In the rows, 128 means zero.
One turn sends every row of this set to another row. A few are shown first. Where does it send the rows asked after them?
mopok: [120 139 105 102 155 141 161 116 117 104 158 121 135]
vomir: [152 140 128 102 139 132 116 139 113 118 172 127 114]
donir: [152 146 109 139 137 151 138 101 113  93 154 140 110]
nidu: [159 123 121  98 121 141 145 109 120 113 151 109 120]
Vevez: [145 140 148 123 150 137 145 133 130  99 160 150 127]
zis: [165 145 107 134 127 149 144 107 117  93 161 136 112]
Doval: [162 134 118 125 156 137 126 147 117 100 138 120 130]
Zeren: [127 155 120 129 129 130 151 112 121 132 152 130 121]
laguz: [169 111 102 128 140 135 144 115 136 111 154 140 113]
Bozat: [169 124 134  98 145 123 133 129 121 122 176 134 136]
lovi: [149 128 104 134 176 135 131 113 125 126 159 117 132]
zop: [160 151 112 126 147 131 146 125  98 119 144 114 151]
Ropi: [153 111 107 117 144 117 153 119 116 133 158 140 114]
Som: [143 123 104 115 156 153 133 143 130 106 138 141 128]
bifu: [156 140 114 108 150 139 148 113 131 111 185 148 155]
setil: [145 134 109 103 149 135 145 100 131 110 183 142 150]
dasi: [136 148 122 113 154 165 134 103 108 121 170 138 118]
piro: [147 154 123 119 141 128 142 122 100 119 141 117 152]

zis moves to zop
donir moves to piro
Where do these go?
lovi moves to Vevez
Ropi moves to Som
mopok moves to dasi
Bozat moves to laguz

One turn sends every row of this set to another row. A few are shown first. Where does it send the rows asked after them?
siro: [105 134 166 137 103 167 135 138 124  98 116 135 137 153 138 115 146 128
 132]
Fenon: [117 141 131 130 114 158 139 139 135 127 163 116 143 135 108 138 160 156
 113]
sulub: [125 133 158 142  90 154 140 132 120  90 123 132 125 139 142 102 149 146
 152]
golu: [116 139 135 138 108 162 136 139 140 124 168 111 143 128 110 133 156 155
 116]
Livi: [125 131 145 118 101 141 103 126 161 109 142 137 130 158 125 114 139 158
 148]
kaze: [129 142 146 131 108 141 136 137 110  94 125 135 134 155 138  86 163 167
 143]
tupop: [103 142 166 138 114 173 118 148 122 110 135 120 159 157 133 100 160 156
 109]
kipin: [107 143 156 145 115 161 124 146 120  94 130 126 145 159 137  80 157 157
 129]
nomum: [110 144 139 108  97 154 139 128 152  96 152 144 110 127 124 116 147 161
 144]
keta: [112 143 146 102 110 165 126 139 149 135 145 115 165 130 112 118 163 152
 114]
Pazu: [127 142 131  97 104 156 138 133 143 131 142 117 159 117 114 113 164 164
 123]
giv: [111 140 149 105 105 168 127 138 152 135 144 114 163 126 113 122 160 146
 117]
Zipop: [118 142 129 132 116 157 136 140 135 126 166 115 145 136 108 130 161 161
 112]
dof: [126 132 144 119 102 140 102 127 161 108 144 136 132 159 125 111 140 161
 148]
Timo: [132 134 156 140  97 147 134 130 119  85 129 124 137 139 133  86 153 162
 153]
Vup: [112 147 135 100 104 148 141 128 147  99 149 148 112 135 122 120 152 163
 140]
sor: [127 136 155 127  97 147 145 131 115  97 114 140 126 149 140 115 153 142
 148]
mabi: [101 137 172 135 105 177 124 143 125 112 128 123 154 152 134 120 152 139
 113]
gul: [131 130 161 136  91 151 140 127 121  87 122 128 133 135 134 104 146 147
 156]
rika: [110 146 139 114  98 155 135 129 152  93 159 140 113 127 124 105 149 169
 145]
pozag: [111 139 150 112 102 171 124 140 155 132 148 110 162 123 114 116 159 148
 118]
domom: [134 140 148 128 109 138 136 131 112  90 125 130 140 150 131  86 160 169
 148]
bufi: [104 136 166 151 102 170 127 141 126  93 127 125 139 148 139  94 147 140
 135]
rol: [126 142 132 105 100 158 133 136 146 128 148 112 160 113 115 104 164 168
 125]
vapu: [116 139 134 133 109 160 139 139 138 126 163 115 141 130 110 139 157 152
 115]
Dob: [126 140 135  98  98 158 140 132 146 131 139 118 156 113 115 122 160 156
 125]
lepof: [101 139 171 143 106 178 119 146 126 108 134 118 155 150 135 106 154 147
 114]
fesev: [103 140 167 126 113 171 126 144 120 115 124 128 156 160 132 122 158 143
 109]
Givu: [111 141 148 113 105 171 122 141 153 131 151 109 165 124 114 109 162 155
 116]
faru: [108 140 157 122 117 157 137 139 115 104 111 141 141 167 135 115 155 137
 126]
rizi: [129 140 148 120 108 139 144 133 108  99 115 142 131 158 138 106 161 155
 143]
sibed: [112 150 133 109 105 149 134 131 147  95 158 141 115 133 123  99 155 176
 141]
fudop: [127 138 153 143  97 150 134 137 117  89 130 129 130 144 141  84 155 162
 149]
tor: [134 138 149 116 110 136 144 128 110  95 116 137 138 154 130 105 159 159
 146]
kavad: [126 133 142 114 105 138 103 126 159 110 142 138 132 162 124 112 142 161
 147]
tanut: [117 141 132 138 112 160 135 141 137 124 169 111 144 131 109 127 159 161
 114]
Tuta: [109 144 151 127 124 153 131 144 112 102 120 136 147 170 134  93 163 154
 123]
gemor: [127 133 143 118 105 139 102 127 160 109 144 137 132 161 124 109 142 163
 147]
Zefu: [103 144 163 127 118 168 123 146 118 115 129 125 160 164 131 110 162 153
 107]
mobeb: [126 132 144 115 104 140 104 126 159 110 141 138 132 161 124 116 141 159
 147]
nipov: [113 150 131 100 109 145 138 130 145  99 153 146 115 138 121 108 157 173
 138]
san: [125 139 137 110  94 163 133 135 149 126 148 109 157 106 117 107 158 163
 129]
Lud: [125 138 139 106  92 164 138 132 150 127 143 113 155 106 117 118 156 155
 129]
totu: [112 143 145 107 110 166 123 141 150 134 149 112 166 129 112 109 165 157
 114]
Peguz: [132 132 156 121  99 143 145 125 115  93 113 136 133 146 132 115 151 145
 152]

gemor moves to dof
sor moves to rizi
Where do these go?
Timo moves to gul
Dob moves to Pazu
lepof moves to mabi
tanut moves to golu
totu moves to Givu
faru moves to Tuta
sibed moves to rika

One turn sends every row of this set to another row. A few are shown first. Where does it send the rows asked after them?
Putik: [136 113 134 144 149 133 116 140 127 130 143 119 121 146 179 138 145 137
 134 119 147 134 143]
zomiz: [142 119 136 131 142 143 136 151 116 105 117 140 146 132 138 108 122 148
 140 124 117 112 141]
vis: [124 136 131 126 115 121 111 135 128 133 140 132 106 127 135 124 155 164
 141 120 137 132 120]
ket: [128 109 152 148 138 131 108 147 150  93 119 151 122 124 133 109 118 107
 141 133 127 113 131]
bidop: [108 123 145 157 135 153 120 165 117 126 134 134 135 132 139 130 141 133
 128 138 128 120 133]
fazug: [107 103 136 138 141 129 116 116 131 111 123 175 118 124 131 126 127 121
 123 127 134 129 123]
Vazum: [122 103 145 106 141 104 114 114 112 129 127 125 114 134 144 131 134 158
 132 127 127 122 131]
Bava: [120  92 147 128 158 128 124 127 124 101 118 113 118 130 133 109 136 108
 120 132 133 112 133]
sog: [123 114 144 113 126 109 124 122 120 120 149 110 143 136 143 125 108 121
 127 131 145 127 130]
Bod: [135 145 134 150 124 126 113 152 148 113 128 155 123 147 141 100 125 124
 145 138 133 123 126]
sinot: [114  96 141 139 139 131 124 124 139 138 107 133 120 148 158 102 135 125
 145 108 129 109 145]
naza: [129  97 148 148 142 135 126 132 139 109 107 142 154 126 143 129 122 127
 115 147 127 116 123]
lodiz: [112 122 137 118 133 125 141 123 115 112 118 149 128 115 132 120 141 148
 122 127 119 104 125]
norov: [134 116 156 150 131 143 115 139 154 106 137 133 113 138 149 150 130 136
 163 127 137 141 130]
bugos: [134 113 138 122 135 133 143 151 134 115 102 134 151 141 142 113 130 127
 149 132 141 142 124]
puvi: [143 113 133 146 112 136 110 115 158 111 137 123 123 120 160 133 145 158
 126 130 137 129 124]
fibo: [132 130 153 140 141 147 112 114 125 119 140 155 106 125 145 151 129 139
 133 138 144 131 111]
Ginam: [148 114 143 148 149 141 112 129 136 113 107 144 112 118 132 128 155 133
 131 146 133 107 111]
Dop: [149 116 163 122 131 121 122 149 136 118 163 118 134 136 147 113 138 128
 156 134 144 115 126]
zuk: [130 107 117 118 122 119 116 112 122 134 127 140 151 116 143 124 137 121
 134 120 141 103 123]
Bulib: [123 102 136 151 115 141 113 130 135 118 129 131  98 116 153 108 133 106
 148 136 159 112 124]
bim: [127 114 135 129 168 131 126 131 106 126 144 157 119 145 127 113 130 129
 146 130 134 120 129]
kav: [143 114 132 138 146 141 120 123 109 114 152 119 131 125 155 119 141 149
 126 129 136  95 146]
lut: [156 123 142 127  98 122 121 143 139 121 147 110 121 119 146 131 134 124
 133 131 134 133 125]
Kasov: [110 123 159 145 134 127 123 139 139 101 143 141  94 143 141 118 111 134
 145 144 146 130 116]
Supi: [139 107 119 112 124 110 117 128 126 127 126 120 125 141 152 112 113 134
 154 129 126 125 153]
buse: [140 107 116 126 131 116 122 136 146 107 127 114 125 141 131 114 154 131
 153 147 125 119 148]
Mipo: [119 107 134 134 117 130 100 121 118 137 152 134 114 132 167 113 109 137
 145 126 153 124 128]
Zenob: [106 125 157 144 147 142 139 133 147 124 106 134 103 142 147 125 142 137
 135 132 128 135 136]
Navab: [116 124 136 160  95 135 119 139 134 128 122 134 121 126 148 134 129 127
 114 132 137 130 113]
pipaf: [150 112 146 137 121 109 113 105 121 121 143 127 102 122 148 137 136 130
 119 131 132 117 107]
Nuri: [131 132 136 133 125 132 114 139 107 118 122  93 118 123 133 104 139 120
 125 129 137 112 129]
Muve: [145 105 137 155 119 139  92 131 141 109 131 129 144 142 145 127 127 137
 164 128 143 124 116]
kasib: [119 110 157 141 138  97 120 135 135 121 122 134 112 138 153 144 136 119
 143 124 145 131 100]
gat: [133 117 127 125 140 143 134 115 133 118 133 135 110 143 131  94 129 156
 137 136 117 113 144]

zomiz moves to norov
Kasov moves to sog
Where do these go?
fazug moves to pipaf
Muve moves to buse
Mipo moves to Bava
Bulib moves to Nuri
kasib moves to zuk

One turn sends every row of this set to another row. A few are shown first. Where does it send the rows asked after them?
dobu: [109 133 133 148 119 112 132 117 155 121 137 130 122 128 138 130 124 121
 150 132]
Kilav: [128  97 135 169 132 141 143 134 129 153 108 137 127 140 129 123 128 126
 145 124]
Zokal: [150 117 140 101 131 123 115 128 137 160 116 146 124 136 113 106 126 135
 140 128]
lebe: [143 128 121 150 115 121 152 113 132 124 118 115 128 164 142 120 127 124
 143 133]
bom: [125 101 133 167 131 141 134 124 120 159 123 148 121 149 129 119 133 144
 141 131]
fefak: [145 108 155 125 134 136 129 139 126 112 128 143 118 160 119 103 147 115
 148 124]
deler: [157 113 139 123 132 142 136 127 132 112 134 140 120 144 145  82 129 135
 143 124]
zotu: [122 114 118 114 125 137 142 104 132  98 116 128 129 139 123 128 130 145
 132 118]
fisol: [153 114 136 106 118 140 135 130 140 142 111 133 107 141 138  87 120 147
 144 140]
zuba: [111 111 117 115 114 123 118 133 123 100 117 134 125 145 136 129 130 134
 131 116]
Busi: [143 122 126 125 135 141 116 115 121 137 130 149 118 118 153 126  98 145
 130 125]
Nesu: [145 117 161 122 142 120 104 138 135 129 121 141 104 133 134 110 135 121
 152 117]
Damab: [117 116 140 110 127 130 126 130 131 178 119 140 113 139 148 129 125 135
 142 127]
bini: [ 93 121 137 122 119 140 142 129 144 136 148 138 124 134 147 114 122 134
 141 142]
Nogo: [136 114 136 143 134 134 148 115 101 143 127 143 105 132 151 124 105 117
 153 135]
Lil: [114 111 120 112 121 135 123 119 141 113 107 128 110 124 146 124 125 157
 136 116]
Fubu: [135 118 135 128 124 145 159 106 146 153 109 118 107 141 149 119 124 148
 148 135]
fevu: [155 124 137 123 118 104 110 139 130 130 112 135 119 151 120 109 127 116
 146 131]
Dozu: [126 125 129 130 123 109 125 130 117 151 128 139 138 164 130 134 131 110
 137 125]
gagi: [107 110 132  98 131 132 121 118 128 121 113 138 120 131 120 142 133 140
 135 114]
Tobam: [ 99 123 146 135 120 136 150 116 152 123 136 128 111 138 131 130 133 129
 153 144]
Reg: [134 122 143 149 146 130 134 118 100 144 126 128 121 133 148 122 102 123
 140 138]
kivet: [159 118 140 122 117 131 144 122 136 119 109 126 114 159 112 103 133 127
 150 142]
Lom: [104 128 129 131 128 123 135 117 150 139 149 143 143 128 130 123 122 126
 137 129]
koga: [133 110 140 152 134 135 108 129 137 136 109 144 124 136 113 150 131 133
 136 119]
ponim: [135 116 142 135 123 142 131 136 110 103 118 131 106 145 144 140 110 113
 144 139]
gefe: [134  96 125 138 121 171 148 126 132 127 122 151 126 149 128 121 127 147
 132 130]
luker: [156 114 148 123 147 137 122 116 149 137 124 144 118 125 128  97 134 145
 144 112]

fevu moves to kivet
zuba moves to zotu
gefe moves to Busi
Where do these go?
bini moves to Lom
Dozu moves to lebe
fefak moves to deler
bom moves to Reg

One turn sends every row of this set to another row. A few are shown first. Where does it send the rows asked after them?
nup: [121 158 153 127 152 127 112 118 138  98 143 131 102 125]
Fovar: [101 148 142 137 125 124  99 131 114 148 142 122 141 122]
dige: [ 97 168 145 107 126 112 136 105 136 114 128 112 122 103]
lav: [103 151 145 130 121 151 132 119 118 138 125 112 115 148]
Guse: [118 156 146 128 157 117 120 135 142 110 144 122 109 128]
Kon: [101 145 147 131 100 151 117 127 112 130 138 111 122 137]
mobe: [104 149 152 142 121 119 101 119 114 151 145 123 140 118]
Kedi: [107 146 164 128 102 120 123 110 140 111 130 134 146 138]
dod: [130 151 143 118 139 141 117 107 125  98 132 131 102 123]
sur: [110 161 162 129 112 120 148  93 134 113 145 122 135 111]
munu: [126 129 152 117 114 132 120 103 102 140 138 120 133 117]
lep: [111 156 136 126 156 123 115 142 137 117 138 122 114 132]
rar: [104 156 138 118 131 147 136 128 124 121 131 104 100 135]
ges: [127 135 165 126 150 119 132 115 129 134 138 126 126 144]
mibor: [102 150 139 119 110 147 121 137 118 113 144 103 107 124]
naz: [101 158 134 131 131 126  93 142 124 116 149 121 122 112]
Vetum: [109 164 161 131 110 123 143  92 134 108 144 126 133 111]
kob: [113 159 164 128 113 120 150  97 137 108 146 124 134 115]
tav: [104 144 156 109 102 109 130 122 133 109 144 113 140 110]
Tum: [118 150 140 117 117 138 104 103 106 114 141 121 112  97]
mev: [137 130 154 118 136 135 134 107 121 123 129 129 122 142]
Deru: [100 170 153 127 126 124 129  93 143 116 115 132 128 131]
rukep: [110 147 144 132 150 121 122 132 127 148 132 123 134 142]
Magiv: [106 159 149 129 125 126  92 111 116 116 152 122 115  95]
ved: [105 159 144 136 126 122  90 132 126 112 155 123 118 106]
raf: [116 145 154 134 152 114 129 122 129 150 135 122 131 140]
roda: [112 162 163 131 111 123 145  96 137 103 145 127 132 114]
rez: [112 137 162 128 122 118 112 109 108 151 147 119 139 114]

Fovar moves to naz
nup moves to ges
munu moves to Tum
Where do these go?
Vetum moves to roda
tav moves to dige
mobe moves to ved
rar moves to lav

